Each path below is one point turned by a fixed rotation once a step. After each direction that follows a path, write how fast that rotation turns it, in degrees each step (0 if it stays still).
Each turn is a multiple of 5 degrees from 10 to 175, or 0.
Each row of a path follows its step; steps can be skipped.
path 1
step 0: [ -4   0 -13 -23   8 -10  -1  23 -20  -8  16   5  11  17  -2 -17 -17  -9
   9  26  28  10  -6  28  -3   7 -16  -4  -9  12   0  16  -8   0  16 -10
  20   2  13  -9  18   5  29 -22 -17   2 -12]
step 5: [-10 -14 -12   8  -2  -4  -4   1  12   3  32  -4   7   1  18 -25  16   1
  -4   9   9 -33  18 -18  -7  14   1 -28  11   3   7  20  -6   6 -15 -21
 -17  -4  28  -5  14  -4  21 -20  -7   1  -5]
step 8: [-19  21   6 -11   1  -7   4  10 -12 -26 -17  -9   2   5  35  13   9  -3
  22 -11  -8  10  -2   9  26  -5  -2 -23 -17   1  -1  -4  -2   8   8  17
  18  16  14  21   6 -10  -6 -15 -20  -9  28]
step 9: [  1  -8  14 -31   2 -18   8  30   5   9 -17  -7   9   1  14 -26  -7   3
   5  31  -8   6   8  -9 -14 -31  14  -7   5  17  14  10 -21  -3 -25  -6
   8  20   7  15   4   1  -4  12   3   9  -4]
step 12: [ -7  -5  26  -4   6  11 -10  -3 -19 -13  -8 -19 -13  -9   2  26 -15 -22
   9 -10 -27  -4 -32  13  -6  11  -8   4   6  24   8 -14   8 -10 -11  28
  16 -22   7  -9 -18   4   0   0   6  11 -12]
step 14: [ 29 -17 -16  -6 -11  -4  -9  28  -2   2  16   3   4   4  -8 -23  -6  -6
  19  32   6 -10   2  -9 -19   3  29 -13  11  -8  -1 -15  29 -11  -3 -11
  -6  -9 -24   5   1   3  19  12  12   0  11]
step 16: [ -1 -18   5  -6 -10  11  12 -18 -27   3  -6  24 -14   6  -4  19   5   2
  -2 -34  10  -1  10  -1   7  17 -11   7  -2   8   6 -31  20  19   2   8
  13  17  -7 -14  22  -5  -7  17 -30   6   3]
step 17: [ -5   2  39 -29 -10 -10  -3  -1 -29   5  -2  -1  20 -32 -20 -17   1  18
  14 -19   4   1  -7  12   0  -2   1  -7  -3  -5  -1  22  -2  -7   8  10
  30 -17  16  -7  -8  -1   4   0 -22   7   8]
step 20: [-12  -4  -1  12  23 -25  22 -17   8  -8  17 -12   3   3  -1  19 -10 -19
   1 -25   2 -11   9 -11 -11   1 -33  21  16 -20   9   3 -13  -6   6  16
 -16  -7   4 -12  -5 -19 -22  22   1 -10  -2]
step 22: [-15  -4  14   8  13   9   1  12   1  -8   2   0  23 -29  26  -8  17  37
  13  22  10   9 -10  -9   0 -13  20  -8  -6   3  -4  22  -3  17 -25  -6
 -10 -26   3  11 -12  -5   3  18  -2   1  18]
[ 1 -4  1 -3 -1  2  4 -9  7  1  0  0  8  3  1  4 -2  4  0 -8 -4  1 -4 -1
  3  4 -2  4 -6 -5  3 -8  4 -7 -2  5  0 -4  2  1  8  2 -4  1  2  0 -5]
80
[  0   5   1  -1  -7   1  -3   3   5   3  -3 -13  -5  -1   8   7   2   1
   0   0  -4   1   3  -3   3   1   3  -3   1   5   3   2   0  -1  -4  -3
   1   6   4   4   5  -1  -1   0  10  -2  -1]
20
[  1   1   6  -6  -5  -1  -4  -5   4   3  -7   5   4   0   2   5  -2  -4
  -1  -3  -1  -1  -1   3  -1  -6  -3   2   1   0   1   3  -6  -3   6 -10
   4   7  -1   4   0   6   4   5  -8   0   2]
45
[ 5 -4 -2  1  0 -4  4  3 10 -2 -5  3 -2  2  1 -2 -5 -4 10 -5 -1  1  2  4
  6  6 -2  2  2  2  3  6  2  3  5  3  2 -3 -1  1 -7  3  5 -5  6  1  1]
60
[  4   0  -2   3   6  -2   5   0  -3  -3   4  -2   0   6   3  -2  -3   1
   6  -3  -4   0   2  -2  -2  -4   8   1   0   1  -4  -3  -5  -8   3   4
   0   9  -5   4  -1  -4   1   5   0 -11   4]
60
path 2
step 0: [-10   0   0   4  -1  13 -26  35   8  17 -31 -18 -10  -9  -7  12  41  15
   3  -6 -14  14  -2  -6  -3  -1   9  17   2 -10   1   6   0  -6  -7 -25
   2  -4   5  11   6   9 -14 -10 -14  23 -25]
step 1: [ -4  -3  35 -12   0 -14  36  18   9  -5  30   0  21  -5  -3   1 -15   5
  21 -26  -2   8  -2   5  18  17  -3 -21 -17  11   7  -9  16   8  19  -7
 -23   8  13  10  -5  -7  -7   1   0   5   7]
step 2: [  5 -31 -27   6  -3  14 -10   2  -2 -24   6 -18   6   6 -10  34   0   1
   0  22   6  -7   6   9 -14   2 -16 -30  36   3 -13   2 -14  -5  -8   8
  10  -1   9   0  16   7  -7  21  -3  -1  16]
step 6: [  1   1   7  23  -8  24 -13 -35   1 -17  -8  -2  22  -1   9  13  12  -9
 -13  -4  -9  -4  15   7  -8 -35  -4 -15  16  -3 -13  -2  15   2 -14   7
  21 -15 -28  21  -2   8 -21   7   8  -9  -4]
step 8: [-14  15  10 -14 -14 -22 -28 -18   7  -7  11  -8 -21  -2  -8  -3  10  -5
   1  15  14 -16 -47   3 -12   9 -10   2  -1  -6 -20 -17  22  11  -5  18
  11   4  -5  -9  -6 -11  12 -15   0   2  23]
step 10: [ -5  29  13  -1  16   1   3 -10 -11  -8   0 -17  14  -4  37  -8  22 -10
  19  13 -10  -5   7   1  -8  -2  24 -10   0 -21  -4   9  14  -5 -15  -6
 -32 -27  -2   2  -9  12 -22  -1   6 -20  -7]
step 12: [ -1  -3  10 -23  -8   0 -16  -6 -28  10   6 -13 -16 -17  -3  23 -18  34
  -7  14   2 -11 -10   7   4 -19  26 -15  -4 -13   5  -1  24  -4   0   4
  14   1   6 -13 -23  -3  17  20  -4  18  14]
step 20: [ 12 -23  13   8 -24 -15  13 -19  13  -8 -16   1  -1 -10   2  -4 -14  -8
   9  26 -12  24  -4   9   0  17  12  22 -33   7  -5  12  -2  -2  -1 -13
  -4 -27 -11  -8  -5   7   6 -29  -1   0 -24]
step 22: [-12   6  -6   6 -23  -1   4 -20  -8  11  26   4  -5  20  11  17  -6 -15
   0 -30  -8   7  -2  18  11 -25  -3 -30  -3  -6   7  -4 -13 -27 -14 -20
   8  -3 -26  -5  10  13  25   5  13  -5  -2]
step 23: [  5  10   6  15  26   3  -9 -24   5  11  -6   7  14  -2  22  13  17  33
 -13  24 -15 -15  17   5   3  28   1  10  16 -17  15   7  -6  21   2   1
 -10 -20  -8  -8  -3  15 -15 -22   7  -6  14]
[ 1  6 -7 -4  2  1  1  2  2 -2  0  2 -4 -5 -4 -9 -1 -8  5  3 -5  0 -3 -1
  4 -4  5  4  2  3 -4  0 -4  4  3  1 -2 -8  1  5 -4  5  0 -2 -7  1 -8]
70
[-1 -2  1  6 -2  2 -3 -8  6  1 -4 -2  2 -4  1 -3 -1  5  7 -1 -3 -5  4  0
  2 -2 -4  0  4  5 -9  3 -7 -4  3 -6 -1  5  8  0 -6 -2  5 -4 -1 -2  3]
155
[ 1 -4  5 -3  3  4  3 -8 -2  0 -6  4  2 -4 -1  6 -2  2 -3 -7  0  0  5  6
  5 -2  2  2 -4  3 -1  1  1  5  3  8 -4 -2 -3  0 -4  2 -1 -5 -1 12 -1]
130
[-10  -2  -4  -1  -2  -5  -2   3  -7  -3   1  12   1  -4   0   6  -4  -6
  -1   1  -4  -1  -1   2  -5  -1  -7   0   3  -5  -3  -3   0  -1   4   3
  -1   4   1   0  -6   0   5   5  -3   1   2]
110
[ -4   0   1  -1   2   0   9   4   4   0  -4  -1  -2  -2   5   1  -5   1
  -2   4   0  -3  -6  -4   6   2  -4  -2  -3   3  -2  -3   5 -11  -7   3
   1   2   0  11   0   4  -1   0  -3   5   2]
90
[-4  2  3  7  8  1  5 -3  0 -3 -2 -1  0  4  3 -1  3  1  3  5  2 -1 -6  6
 -8 -3  5 -3  5  1  1  2  9  7  2 -3  7  0  3 -1 -3  3  2  0 -6  4  3]
170
